Each row is where one point has got to under a steady rotation. How many steps took it there?
The counts run from 0 to 647.
[ -7  -2   2  -6  -2  34  -8  12  10 -28  -1 -15 -19   5   8   0  52   8
  -1  -7  26  34  11  32 -44 -27  33 -34 -28  42  -9  16 -40  10   5  -8
  22  -9  -1  15 -20  42 -28  -3 -10  25 -22  43 -32  14  -4 -13  -1   5
  10   3 -46 -27  37   7  17 -21 -12   2] | 262
[  6  10   2   9  23   5 -46  -8  18 -20 -11 -22 -10 -31  14  33  30   1
 -12 -31 -32  22  34  -2 -31 -19  36 -24 -19  23  -4  31  -5 -31  -5 -15
   1   6   0   5 -19   3 -30 -22 -42  34 -11   5 -19  25  25  11   4  37
 -13  22 -22 -22  54  10 -32 -43 -32 -14] | 504
[-25   9 -26  10  22   9  -2   0  23 -14 -16  -9 -19 -15  -2  25  43 -10
  -6 -10  -2  31   5   6 -53 -45  13 -38 -26  40   8   9 -36   4  10  -6
   1  20  14  14 -14  18 -32   4 -25  40 -33  16   6  18 -18   5   8   9
  -5  12 -37 -32  39  19   8 -34 -13  10] | 606
[ -9 -17  16 -21  25  -4 -38  13  39  -7 -18 -16 -19   4  13  18  12  20
 -12  -5  -6  18  13  24 -22 -31  54  -1 -26  20   0  43 -33  -8   4 -15
  17   4 -17  34 -38   3 -28 -33 -27  36  -4  44 -34   6   9  25   0  29
  -9  -8 -40   8  33 -12   2 -28 -14  -5] | 525
[ -1  -6 -23   2  22  -3 -35   0  41 -19  -6 -29 -10 -11  -7  24  27   5
   0 -17  -8  23   0  17 -41 -25  45 -40 -29  49   6  -8 -40   2  -1 -17
  -4  17 -22   6   1  47 -32 -11 -14  28 -23  37 -25  -6   5 -19   7  14
 -19  -5 -30 -41  35  -5  12 -31  13   7] | 435
[ 16 -22 -19  -7  21  24 -38  -7  15 -22 -14 -13 -23   0  -6  17  34  -1
 -13 -12  -4  26  15  33 -34 -26  32 -24 -37  38  11  13 -19  -9  26  -4
  -9  12   7  17  -6  27 -14  -8 -22  44 -39  30   1   6 -13  -1 -39  20
  -2 -20 -49 -29  47  -8   5 -38  -3 -10] | 632
[-18  -7   0  -2   0  -1  -2  22  14 -13 -19  -3 -18  19  22   5   5  11
  -9 -35  -3   9  13  20 -36 -36  39 -26 -53  42  -6  11 -57 -12  16  -1
  10  20 -29  51 -14  21 -43 -30  -1  36 -12   8 -21  21 -17  16   8  10
  -7 -14 -38 -26  26   0 -10 -28   6  -1] | 585
[ -5 -10   7 -37  36  32 -39 -13  41 -17  -1 -24 -17   6   1   6  35   2
 -21 -26   1  22  27  15 -21 -33  46 -35 -24  29 -10  24 -31  -9 -11  -5
   7  -6   0  -2   2  41 -42 -20 -13  14  -9  38 -29  12   3 -11  22  12
  -2   6 -18 -21  37   1  19 -38   1 -20] | 398
[-20   4 -31  -4  31   7   3   5  28 -21 -11  -6 -20 -14  -1  18  38  -6
  -6 -13  -2  40  20   3 -46 -54  21 -32 -23  36  11   6 -41   4   1  -4
  -1  17   8  10 -16  20 -35   4 -31  33 -35  21   6  25 -25  -7  16   9
  -8  17 -33 -34  37  18   5 -42  -5  -7] | 607
[  8 -15  -4  -8   0  -8 -31  23  20 -24   3 -30  -8  -3  12  32 -11  16
   8 -47 -10  13  52   8 -32 -24  39 -11 -31  30  18  15 -30  -6  -2 -23
  12  25 -14  21 -35   6 -55 -39 -21  43  -7  18 -21  -1 -15  21 -16  29
  -8  -8 -31 -13  33  -2 -15 -33  -4  -3] | 77
[  5  20 -29   5  15  30 -40 -14  18 -33  -5  15  -9   1   8  10  30 -11
 -28 -25 -11  25  29  25 -25 -27  29 -38 -16  35  10  17 -43 -19 -12   4
   5   9   9  -8   1  27 -28 -22 -30   6 -11   6 -39  18  16   0  -2   6
 -23  12 -10 -37  49  14  -3 -42 -30  -6] | 283
[-19  10  38  16  -4  13 -24   6  30  -9 -15  -6 -24  -3  -3  10  23   0
  -7 -41   1  13   4  34 -12 -16  26 -47 -50  41 -29  14 -50 -37  27  -2
  23  20 -24  29 -23  10 -48 -24  -7  17 -10   6 -28  -3   8  -2   6  14
  -1   2 -31 -13  40   2  -1 -39 -15  -4] | 452
[ -2   4  24  -8   7  -7 -32   6  27 -22  -1   2 -10 -15  16  -2  29  12
   0 -29   0  27  38  28 -19  -8  41 -25  -9  27 -25  31 -32 -31  -2 -22
  16  -1 -14  17 -45   9 -30 -24 -34   8  -3  26 -58  25  22   1  12  29
   2  23 -25  -7  39   8 -16 -44 -22 -14] | 28
[-25 -15  11   1  24  -6 -13   7  44 -18 -16 -36 -23  -6  16  20  15   4
  -6 -12  -7  29  14   7 -14 -47  61 -31 -25  32  -1  24 -22  19  18  -3
  28  -2 -30  23 -15  11 -57 -20 -16  26 -11  24 -15  11  16   2  24  17
  -1  -3 -17 -20  44   8  -6 -31 -22  -1] | 102
[  7  -5 -13 -23  23  11 -36   7  30 -13   6  24   2   9  16   5  21  15
 -19 -59  -3  26  27  27 -27 -18  14 -23 -36  34   7  24 -45 -44 -12 -21
  -8  31   2  19 -12   7 -23 -25 -32  21   3  16 -26  26 -18  21  -2  27
 -22   2 -33 -18  34  -8 -14 -27  -1 -15] | 420
[-13  13  16  11  15  30 -20   6  28 -16 -12 -10 -19  -9  14   9  38  -1
 -20 -33 -12  42   4  26 -10 -45  18 -42 -43  29 -11  32 -40 -21  -2   8
  11   3  -1  21 -13  -6 -36   3 -22  19   2   7   4  34   1   3  21  16
 -17   8 -23 -27  53  11 -18 -29 -21  -3] | 616
[  5   3 -10 -52  20  13 -26   5  13 -22   4  -3  -2   8  10  21  14  10
 -19 -34   9   3  42   7 -58 -27  37 -22 -20  23  13  25 -27 -22 -15 -27
  17  12  12   4 -11  13 -40 -31 -30  35 -12  25 -44  17  -4  15  -1  25
   5  16 -33  -9  27   7  15 -42 -16 -12] | 534
[-16   4 -10 -24  27  39 -32  -4  25 -19  -5  -4  -5  15  10  12  32   9
 -25 -45   5  25   9  23 -24 -41  37 -50 -35  46  11  28 -30 -10 -10  -9
  20  12 -12   7  31  20 -45 -12 -11  10   0   5 -29  13  13   1  10  -2
 -21   8  -7 -29  41   7   3 -25 -17  -2] | 197
[-24  20 -14  16  20  33 -16 -13  18 -21 -12  12 -23 -10  -5  15  65 -16
 -14  -9  -4  41   8  22 -23 -39  16 -43 -25  30  -4  26 -30 -12  14   4
  17   7  13   7 -13  15 -28   3 -36  21 -26  12 -15  15   8 -11  -1   1
  -6  13 -25 -22  54  16   8 -43 -28   7] | 120
[  1 -13   0  16   8 -18 -40 -10  39 -15  -7  12 -10 -12  -1  13  43   7
   1 -28   0  22  40  27  -7 -14  12 -20  -8  19 -20  26 -41 -20  20  -7
   4  12  13  21 -59  16 -35 -28 -32  29 -12  38 -39  11 -14  16   3  16
  -1   3 -31   1  40  15   2 -47 -15 -13] | 515
[-12  21   2  14  -2  39  -5   1 -11 -25  -6  10 -15   2  -1  17  46  -4
 -14 -46  -1  26  22  22 -34 -20   3 -35 -46  33  -4  27 -29 -31  14  -6
  21  19  23  18 -12   0 -32 -13 -22  32 -16  -4 -17  19 -13  13 -19  11
   0  13 -37 -19  46  15  -9 -31 -31   3] | 480
[ -7  -7 -23  -3   8 -15 -26   7  15 -19   1   3 -11   2 -14  27  22  10
  19 -20  -4  25  53  25 -39 -18  36 -19 -19  27  12  12 -27 -10  18 -23
  14  23  -6  21 -33  20 -38 -34 -26  25 -35  26 -52 -11   1  -6 -35   6
 -10  -6 -33 -17  30   2  12 -36  -8   4] | 573
[-16  -2  13   7   3  -8 -21   4  36 -16  -3  -7   3  -8  20  17  31   9
  -3 -43   5  23  25  -5 -17 -17  36 -33 -23  30 -11  37 -13 -11  14 -34
  21  19  -5  15 -21  -1 -49 -22 -21  25   2  10 -43  34  10  17  20  31
  -2  21 -21  -6  40  17 -25 -25 -33  -7] | 590
[-14  -9 -26 -24  48   0 -19   5  30 -17   5   1 -17   5  -2   1  52   2
  -1 -18  -7  57  29  35 -20 -42  22 -25 -18  26  -5  36 -32 -15   2 -12
  -5   9  -2  22 -11  14 -17  -4 -39   8 -26  37 -23  17 -15 -12   9   4
 -20   2 -26 -23  41   1   5 -42   5 -14] | 123
[  1 -20   7  -2  15  14 -43  -2  49 -21   1 -38 -21 -16  11   9  44   6
   1  -9  11  47  26  25  -4 -38  39 -24  -6  31   0  28 -22  15   5 -10
  15  -5   0   1 -34  23 -37  -9 -24  20 -11  53 -16  13   2  -2  13  20
   2  -4 -30 -12  58  14  -3 -30 -23  -2] | 265
[-12 -22   0  -5  23  -6 -17   3  49 -18  -3 -26 -14 -18   3  33  39   3
   6 -20   0  44  15   3 -17 -30  33 -27 -16  30  14  30  -4   2  20 -34
  11  24  -8   5 -27  -4 -45  -4 -36  34 -19  35  -2  17   4  -1   9  31
   1  12 -32  -6  53   8 -10 -33 -28   2] | 466
[ 12 -10  14  12 -10  20 -23  19   2 -30 -25 -45 -21  -7  25  18   7   4
  -9 -10 -11  10  35  15 -32 -34  49 -21 -40  35   5   8 -32  11   4   9
  16  -2 -12  24 -25  22 -38 -27  -6  40 -11  12 -11   4  -2  13 -11  19
   2 -15 -40 -37  43   7 -11 -36 -22  -6] | 500
[  0   0 -37  10  14  17 -38 -26  34 -21  -3  -1  -6 -11  -5  23  37  -5
 -13 -47   0  22  28   1 -25 -23  22 -55 -26  43   4  -2 -27  -9   4  -8
  -6  29  11 -10   7  39 -53 -20 -16  26 -20  11 -15   7  -8  -5   1  11
 -14   8 -18 -41  43  14   6 -36  -4  -2] | 569
[  3   1   3 -16  20   4 -47  -6  31  -7 -18   2 -11  -8   2  34   1   3
 -26 -37 -16   0   8   7 -26 -19  32 -26 -40  24   8  32 -22 -44  11 -25
   5  31   2  12 -14 -13 -34 -37 -33  42  -8   4 -22   5  13  25 -19  33
 -10  -2 -26   1  45  -6  -6 -43 -23  -9] | 306
[ -7   5 -16 -16  36  13 -40  -1  39 -10   8  14  -8 -15 -21  20  48   2
  -9 -26  -3  43  16  23 -28 -19  10 -33 -15  22   0  34 -26 -40  -1 -28
  -2  28  10  -9 -18  -2 -25  -3 -50  18 -24  36 -28   5   4  -9 -10  17
 -18  17 -26  -5  48   0  14 -38 -10   1] | 543
[-12   4  -3  16  15 -11 -36  -1  32 -14   1  -9  -4 -19   5  12  49  10
   8 -28  -6  26  46  19 -29 -12  28 -27  -4  19 -32  14 -43 -13 -10  -8
   9   2   2  11 -43  40 -40 -28 -24  19  -6  29 -47  10   0  -4  26  14
  -7  16 -19 -18  34  16   6 -37  -3  -2] | 513
[  9 -12  -8 -20  18   8 -16  28  11 -19   5  -4 -12  -2   1   8   7   5
  -3  -8 -11  35  42  30 -50 -31  31  -6 -21  26  21  20 -41 -16  -5 -25
   5  11  -6  19 -42   3 -17 -15 -41  22 -32  38 -23  -2  -5  -5 -23  22
 -10   1 -46 -26  31  -7   4 -36  -5  -2] | 411
[ -4  -9  15 -13  23  18 -53   7  20  -7  -3 -21  -8  -7  -5  30  44  18
   0 -23   9  12  31  17 -33 -11  31 -13 -13  19 -12  37 -14 -17  -9 -27
  22   8  14   8 -27  16 -41 -27 -30  36  -9  53 -42 -10   0  12 -12  24
   1  -2 -36   7  34   7  26 -21  -6   2] | 401
[-31 -10 -22 -23  43  -9 -17  13  46 -11  -1   7 -12  15  -3  12  25   9
  -2  -7   1  38  14  29 -31 -44  41 -25 -15  31  17  34 -31   1  10 -23
  16  13 -20  17 -11  13 -35 -13 -34   9 -22  42 -43   3   9  -8   8   3
 -23   4 -23  -7  34   2  17 -29   0   0] | 323
[ 11  -5  -9  -7  28  34 -31   9  10 -12 -14 -21 -13  -7   7  26  40   6
 -17 -11  -4  25 -15  25 -49 -29  19 -19 -45  37  16  23 -18 -19  10 -18
  -3  18   5  15 -11   8 -11   5 -26  48 -29  30  11   8  -7   7 -25  32
  -7 -11 -58 -23  45 -10  -3 -28 -13  -2] | 270
[-16  -9 -10  -5  20  25 -26  18  18 -10  -3   8 -22  13  -5   6  28   7
  -9 -16   6  24  11  48 -40 -43  20 -30 -43  29  10   9 -64 -13   1   2
   6  16  -7  24 -18  26 -30 -17 -10  27 -21  37 -17 -11 -21  -2 -16  -2
 -11 -18 -41 -28  33  -4  32 -26  11   7] | 547
[ -5 -14  17  35   4  22 -39   7  11 -11 -13 -19 -23  -4   6  17  63   9
  10 -16   4  43  -5  41 -16 -21  19 -27 -38  46 -13  22 -27  -6  23  -5
  13  13  -4  34 -19  26 -29  -1 -17  35 -14  35  -1   5  -9  -1  -6  18
  -3 -21 -46 -20  46   1  -4 -18  -4  10] | 490
